Y: rows in a few groups, each row roughly a mix of its group's directions (some rows in no group)
Y (130 x 12)
[[-13 -13  24  -4  30   4   0 -27   3  17 -12   9]
 [-16   9  29  -2  27 -10   2 -12   1  21 -14  17]
 [-27   8  20   5  -9 -16  27  -7   1  21 -15 -10]
 [  3  25   4   7   7 -26  23  22  -3  25   5  -1]
 [ -6  -1 -11  27  23 -30  17   4  -6  20  -5   1]
 [ 13 -28 -11  11  10   6 -10  -1  -3  35 -19   6]
 [ -6 -15   2  21  39 -20   1  11  -5  14   0  11]
 [ 20  17   1   2 -16   5  -8  12 -24  30 -10  17]
 [-13   4   1  -7 -14   9  -2 -10 -34 -13  32  13]
 [ 18 -21 -10   6   7  13  -7   0  -4  40 -14  10]
 [ -7  27  16 -15 -15 -16  21   3  17   7  -9 -21]
 [-12 -16  17 -13  -2  34 -14 -17  16   0 -12  14]
 [  9  21  16   2 -13  10   9  26  18  25 -18   7]
 [ 17  -1  -4  -9 -20   7  -2  19  -4 -31  17 -24]
 [-12   8   2 -20   3   9   3 -24  24  31  -8  13]
 [ -8  -3  -5   0  11  -5  -5 -12   6  43 -18  21]
 [  0   9 -14 -13 -20 -22 -10  21 -22 -11  23 -11]
 [-25 -18   4   1  21 -15  -3 -32 -19   3   2   6]
 [-17  -5   8  14   2  -9   3   6 -29 -33  21   0]
 [-27 -16  -5  -6   0   3   4  -2 -15  -9  40   7]
 [ 21  10 -16  -3 -26 -10   3  26 -19   3  13 -16]
 [ 32   3  10  11 -10  16 -17   9 -10  -1 -31   3]
 [  2   8  10 -38  -3  13   0 -28   7  -8  19  -9]
 [ -1 -21 -21  20 -17   0  -1  -2 -14  31 -20   3]
 [ 19   0 -10  28 -21   5   6  23  -8 -22 -10 -13]
 [ -5   2  21  16  -5  31 -10   0   2 -10 -22  27]
 [ 19 -34   3  -5  23  14   6  -3  -5   4  20 -18]
 [ -4  -8  -4  29   7 -20   5  33 -21  -9   9  -1]
 [ 13  15   0 -11 -26  25  -7 -12 -23 -18  14   8]
 [ 16  26  13 -32   3  -5  -5 -26 -12   1   7  -4]
 [-19 -33 -21  31   0   2   1  12  -5  -5   4   5]
 [ -6 -18   6 -10   7  -7  -1  -8  28 -22 -14 -31]
 [-13  29  -2 -32 -19  -5   0 -13  21  -7   7  -4]
 [ 10  -4   2  14   9   3  12   3  35 -22 -21 -21]
 [ 20   6   1  38  13   7   1  15 -16  -8 -10  19]
 [ 13  20 -14  10  10  -6  16   8  11  38  -3  15]
 [-23   2  13 -19   0   6  26 -26  10  19  14  -5]
 [ 32   8 -16  18  -6  14 -13  14   5 -24 -13   5]
 [ -5 -27 -15   6   6  -3 -11   9  26 -29  -6 -17]
 [ -4   3  19  -4  13  35  -3 -14  17   5  -5  28]
 [  3  14  13  25 -19  20   4  -1   2 -23 -27   7]
 [  8   4   1  31 -18  -3  15  31  -4 -11 -15 -11]
 [ -4  -7 -21  33   0   4   7   2 -28 -10  17  17]
 [ 16  11  -3  -1 -34  -6   1  19 -27  -8   4 -17]
 [  9   7 -20   0   8   6 -15  19  27 -31  13   9]
 [ 16   9   9  18  -7   9   1  34   3 -32  -1  -4]
 [ 16 -31 -10   6  -1   5 -11   6 -35  -6  16  -9]
 [ 17   9  19  -1  10   1 -11 -11  17   1 -42  -4]
 [-13   7 -10 -21  -6  20   6   0  22  22  24  17]
 [ 24   0 -30 -12 -20  -9  -7  11   7  22  -5 -16]
 [-29 -15   4  -9  25 -20  14  -2  14   7  19  -9]
 [ -9  -9 -15  17  34 -34   6  -2   2   6   0  -3]
 [ 11  19 -17  -6   6 -34  18  -3   7  -1   7 -26]
 [ 37  25  -9  -6 -15  12   4 -15  -7 -16   1 -10]
 [  6   5  10   3 -14   9   4  29  25  24 -25  -1]
 [  1  -4  10 -27 -29   8  -1  22   1  -7  15 -23]
 [-24  14   7  -2   5  12  14 -32  21  10  -7  19]
 [-12 -29 -20   1   2   6 -12  17  33 -11   1  -3]
 [-19 -28  13   3  12   9 -15  -8 -16 -29  14   5]
 [  4   4  18 -26 -22  31 -18   5  10 -13   1   4]
 [ 14 -11  -6 -14  -2  -9  -6  39  -5   3  25 -17]
 [-15 -14 -13  -5   4 -31   0  -3  -4 -25  14 -27]
 [  2   3 -12 -28 -24  10   0   1  30  21  -3 -11]
 [ 14  21   2   4  -1   6  -9  38  23   1  -9  16]
 [-10 -10   3  16  -8  21  -2  -1 -24  25  -1  30]
 [ 13  -7  14   9  23  32 -13  -2   6   1  -7  29]
 [ 23   3 -15   7 -32  -3  -6  14 -29  -5  -1 -12]
 [ 11   6 -13 -19  -7 -19   0  28  -8   7  30 -15]
 [-16   7  12 -22  22  -2  -6 -21  13  24   0  20]
 [-14  -1 -31   2  -1 -33  15   1  -3  12  18 -12]
 [-14 -13  -9  -1 -16  12  11 -13 -19  37  11  10]
 [  9  18 -16  11  -7  17  -1  30  12   3  11  27]
 [  7 -26 -17  12 -26  13  -1   6  -7  25 -19  -7]
 [-17  10   9  -7  15 -28   2   2  31   8 -21  -8]
 [  1  17  23 -12 -24  30  -1 -16   7 -10 -15   5]
 [ -1  15 -10  -2   4   2  -5  -6 -30  11  27  31]
 [ 35  18  -4   8  -4  -5 -22  14 -19 -13 -14   4]
 [-32  -3  25  -8  15 -11  18 -17  -9  -4  18  -4]
 [ 14   8   2  -5 -25  -6  -6   0 -13 -34  -6 -27]
 [-11 -42   2   9  22   4 -21   4 -11  -3   2   9]
 [  2 -30 -13 -16 -15   5 -16  25  -8   3  21 -12]
 [ 30  -1  -4  13  -8  13 -14  14 -30 -20   4   4]
 [-14   5   6 -19   0   6  -9 -24 -13  31   3  25]
 [ 25  -8  26 -11  25   8  -4 -16  10  -1 -19 -15]
 [ 14   5  17 -16  15  15  -3 -18   7  33 -14  13]
 [  3 -17   7  -4  -3  35 -20 -11  14  10 -21  17]
 [ -2 -10 -13 -16  11  -6  -9 -30  -4 -29  20 -12]
 [ 20  15 -13   1 -23 -15   0   1 -14 -26  -3 -25]
 [  2  22   5   4 -28  12   8  -8 -28 -23  13   3]
 [-15  -8  12 -10   6 -12   5 -34 -31  13   6  -6]
 [-30  -3   7 -21   6   5   4 -36  16  -1   8   3]
 [-24 -35  -3   5   9  -6   4  -7  19 -17  -3 -21]
 [-10 -11  15  16  21 -26 -13   2  -6   0 -32  -2]
 [-13  23  21 -33   5  -8   6 -12  21  11   3  -4]
 [  1   2  21 -22  -1  32  -9 -11  26 -14  -4   4]
 [-25 -14 -28   1  -4 -14   8 -11   6  32   4   4]
 [ -2  18 -12  -4 -22 -17   1  24  -8 -24  21 -11]
 [  6  25  -5  16  28  -5  17 -14  17  13  -8  19]
 [  9  10  18  -6 -14  32 -13   4   8 -33  -3   8]
 [ 17   3   5   7 -23  16  -3  28   0 -33   2 -11]
 [ 28   0  22   4  18  27  16  -7  15 -12  -4  -9]
 [ -3 -18 -12  20 -23  17  12  18   9  26 -12   2]
 [  5  11   8 -10  -5  -9  11  13   1 -34  23 -26]
 [-11  22   5 -23 -13   5  -3 -28  27  -9 -13   0]
 [ 23  23   0  11 -29  15   0  -6 -14   4 -24   6]
 [  0   7  24   1 -13   0  11   9  -6  39 -23   1]
 [-11 -11 -16   1  -1  17   5 -12   6  40   3  23]
 [ -2  -7  10   2  16  -3  -9 -17  27   4 -39  -3]
 [-21 -17 -12   2  19 -10  -3 -20 -14 -22  25   4]
 [-18 -23  -1 -14  20  -6  -2 -20  12  33  -3   3]
 [ 36   9 -18  14   0 -18  -2  24 -14   2  -5 -10]
 [ 22   7 -14  10 -19  17 -11   0   6  18 -30  13]
 [ -7  11   5   1   2   9  -6 -19  14  26 -30  25]
 [-21 -26 -15  -1  18  -8  -9 -12   4 -27  19  -4]
 [ 24  -1  18   7 -11  26 -19   4 -15 -17 -19   6]
 [-17   0  -1 -11  20 -10  -1 -33   4  29  -4  15]
 [ 30  18 -11  12 -16  13  -6  12  10 -25 -17  -2]
 [ 24   1   6  -8   4 -13 -17  -5   4 -28 -21 -27]
 [ 20  -2 -21 -15  -6 -13   0  11  -2 -16  25 -28]
 [ -3  23  13  23  17 -18  22   1   4 -27  -3  -5]
 [ -4  10   9  15 -15  13  19  21   1  34 -10  14]
 [-21  33   8  -5 -15   5   7 -17  19 -17  -7  12]
 [ 16   1   8   9 -14  27 -13  25   2 -30  -2   5]
 [-10  -4  20  17  -4   1  27  12  24   1 -22 -18]
 [ 13  18   3  -1  -9   3 -15  -4   3  26 -35  18]
 [ -1 -22  -3  -5   5 -11  -2  37 -10  14  25  -9]
 [ -9 -38  -9 -11  11   9  -3 -29  12   6  -1 -12]
 [ -9  27  17  15   6 -20   9  15  18 -20 -19  -1]
 [ -9  13   0  -4 -25  -3  17 -36  -1  -5 -15 -19]
 [  2  15  25 -36   1  -3  -1 -10  17  18  -9 -10]]

the one row of each list that fits no group (the others fit one group, some only roughly)
    j769: [ 28  24   0 -14   7  11 -14  14  22 -21   5   5]
    j570: [  6  31   1 -13 -17 -18  -1  23  11 -20   2 -15]
    j520: [ 36   7 -16   9  -1   5 -13   6  -5 -34   0  -6]
    j909: [ 10 -12 -31 -12  13  -6 -15 -11   2  33   5  10]
    j583: [ 26 -10 -21   4   0  -1  -9  32 -16   7  21   0]
    j666: [-12  -2 -11 -23  14  -4  -2 -30   1 -14  31  -1]
    j413: [ -6  19  25  -6 -21   1  17  10   7 -26   0 -20]
    j424: [ -9 -14 -23  17 -22  18  -1   4 -22 -12  20  12]
    j346: [ -3 -24  20 -11  23   3  -5 -30   8  -5 -13 -15]
    j713: [ 12  -8 -20   8 -12  -8   8   0 -16 -29  16 -28]
    j274: [ -8  -1 -16   5  -7 -35  12  22   1  -7  10 -27]
    j388: [-26 -13  14 -23   9   3  -4 -15  33  -4  -3  -7]
	j274
    j70: [ 28  -7  -3  10 -16  11 -15  27 -22  14 -10   4]
    j681: [  6 -14   6 -11   7  40 -15   4  10   6  12  24]
    j421: [ -3  -6 -24 -18   0 -15   0 -32  -2  28   2  -8]
    j569: [  8   0 -18  33   3  -4  -8  20 -23 -16   5  18]
    j685: [ 23  -9  -4  -7 -26  11 -16  21 -17 -18   6 -16]
    j279: [ 12   0  32   8  17  -1  -1  -8  -9 -31 -16 -15]
    j38: [  2 -20 -14  32  11 -11   4  22  12  12 -21  -3]
    j785: [-18 -33   2 -25  -5   6 -17   7  23   0   2 -13]
    j623: [ -2  -4 -16 -31  -9   9 -13 -21  -1  30  11  10]
    j834: [ 23  13   3  -3 -21  28  -8  30   7 -10   5   7]
	j834
    j44: [ 10  -9   1 -13 -17  14 -35  17  -8 -25   2   2]
    j967: [ -6   2   7  32  -4  18   1  -8 -22 -25  -6  21]
    j985: [-17 -17  19 -17  -1  -3  12 -19  20   9 -14 -27]
    j706: [-14  -8 -23  -3  12  -3 -14 -13 -20  -6  30  21]
    j792: [  5 -13  -4  13  41 -28  -2  15  -1   3   5  -3]
    j566: [ 22  21   8  14  10   1   8  28 -10  22   3  18]
    j322: [  5 -25 -31 -17 -14   5  -6  -4   5  27  10 -10]
    j901: [ -8  18  -1  17  20  -4  21 -10  12  28  -6  23]
    j399: [-12  29  17  16  -4  12   9  -8   9 -28 -10  18]
    j626: [ 11  30   9   5 -32   7  13   6 -20  12  -8   4]
	j44
    j211: [ -9 -13  13 -13  33  -9   0 -16  23  21 -11  -2]
    j187: [ -5   2   1  -7  46 -17  -4 -10   7   8  13  15]
    j57: [11 -8 -9  5 13 -9 10 34  2 33 14  0]
    j741: [  0   3   4  27   0  -9  -1  13 -38  13  -5  20]
    j977: [  6   7 -12 -15   0 -18   8  10 -23  20  35  -5]
    j65: [  4  -4 -26  -1  17 -21   9  22  16  19  20  -6]
    j655: [ 12  14 -14  23   1 -15  12  12 -33  -3  19   6]
    j568: [ 18  21  -4  -8 -25  21  18  -8  -4  27   4   3]
    j876: [  1  -8   0   5 -20 -15  15  35  -9   3   9 -28]
    j53: [ 15 -14 -32  15 -20  -4 -16  -2 -25  -4 -10  -5]
	j977
    j134: [ -3 -10  -5  -5  28   5  -8 -28  30 -19  -6   1]
    j76: [-33   1  -4  -7   3 -29  11  12  11 -12  20 -12]
    j545: [ -7  28  -2  15  -8  -8  13  24  10  24 -10  19]
    j617: [ 14  24   2 -29  -3 -13   5  13  21  -7  13 -21]
    j185: [ -7 -12  11  35  -3  -5  17  13 -20  16 -19   0]
    j501: [  3 -20 -28  13   1 -23   9   0 -24   6  14 -18]
    j787: [  8 -30 -12   9   4  19 -25  -7   4  11 -23  14]
    j728: [  9   9 -11  33  -8   2   0  25 -21   8  -4  23]
    j136: [  6   6 -25  -8  -6 -21  14  -9 -20  26  21  -9]
    j295: [-36 -30  12  10  12 -13  12  -6   0   5  -3 -10]
    j721: [-15 -10   4  21 -20  20  -1 -15  -9  13 -28  17]
    j166: [-20 -20   1  -9  30   7  -2   0  18   3  27  14]
    j119: [  3 -12 -22 -16  -6  -7  -2  -5  36  -2  -8 -27]
    j148: [  3  -7   7  27  14  -9  -5  22 -16  23 -18  17]
	j136
    j246: [ -1   0  21   5   2  11  -1 -13 -30 -36  13   1]
    j561: [  3  -1 -31 -18  -2 -15   1  -7  24 -13  15 -24]
    j4: [ -1  16  -4  27 -22  25   4   0 -12  -6  -8  28]
    j51: [  2  12  -3 -12 -27 -18  20  -1   4   1  -2 -36]
    j575: [  8  11 -22  -5  29 -16  -2 -34  13   0  -1   4]
    j497: [ -8  11 -15 -23   7   4   5 -19   2  -4  40  10]
    j793: [  1  11  -9 -20 -13  22  -2 -23  15  28  -3  17]
    j205: [ 33  -9 -14  11  12  -8 -10  27 -22   1  12  -3]
    j15: [ -2  11  -2  -7 -23  11  -8  17  13 -40  10  -5]
    j471: [-24   0  16 -29   2 -14   8   4  17  -8  20 -20]
    j224: [-20  12  -1   1  11 -41  20   1   6   5   5 -16]
    j890: [ 31  12  15  -4 -17   0  -6  31  -8   0 -14 -16]
    j448: [  6  25  -6 -13 -11 -25  17   0  18  15 -10 -23]
    j705: [  1 -22  23  10  23  20   1 -27 -15  -1  -8   8]
	j15
    j112: [ -8 -11  11  19  20 -24  -5   3 -28 -25   0  -6]
    j190: [-10  34   8  13  -6   8  18   3  19  12 -13  23]
    j138: [-15   4 -13  -3  -3 -23  23  -7  29  13  -7 -23]
    j93: [-12  -7  15   9  28  12  -6 -15 -10 -26  13  22]
    j555: [  2   6  -9   0 -21  16  -1 -14  -9 -42  14  -5]
    j349: [-11  25  -1  -3  11 -28  21 -12   9 -19  13 -14]
    j383: [-12   6   3 -31  -2   2   8 -21  25 -16  17 -17]
    j530: [  0 -11 -16  15  15 -28  18  -2 -18  -9  19 -22]
    j27: [ 11   9   1   8 -39  10   2  26   5   2 -21  -8]
    j621: [ -5  20  -9  21 -24   0   2  21 -23 -15  11  15]
    j141: [-17 -30  -5   6 -21  -5   6   5 -22  26  -1 -11]
    j404: [ 17  -4  -1 -13 -17  41 -14   6   4  10   5  17]
	j138
    j966: [ 18  21   8  -7 -23  33  -1   9  17 -13  -5   6]
    j761: [  3  11   6   6  31 -21  13  11   2 -25  22  -8]
    j939: [-16 -16   4  -2  32 -18  12   5   2  28  16   1]
    j5: [ 13  19   4  -4 -18  -3 -18  16 -36 -15  10   7]
    j858: [ -6 -22  -6  20   7 -17  -1 -20 -27 -22  -7 -14]
    j364: [ 25 -16 -17   5  14  -1 -11  34  -5  16  14   3]
    j842: [ 11  30  19   5  -7  -7  -1  20 -20 -28   6   2]
    j115: [ 13 -11 -16  19  -9  -5   7  13 -18 -29  14 -22]
    j778: [ -4   8  -2 -41  -3  10  -3 -19  19  13  18   1]
    j135: [  7  20 -14 -16 -16  -5  -4   9  36  13 -16  -5]
	j966
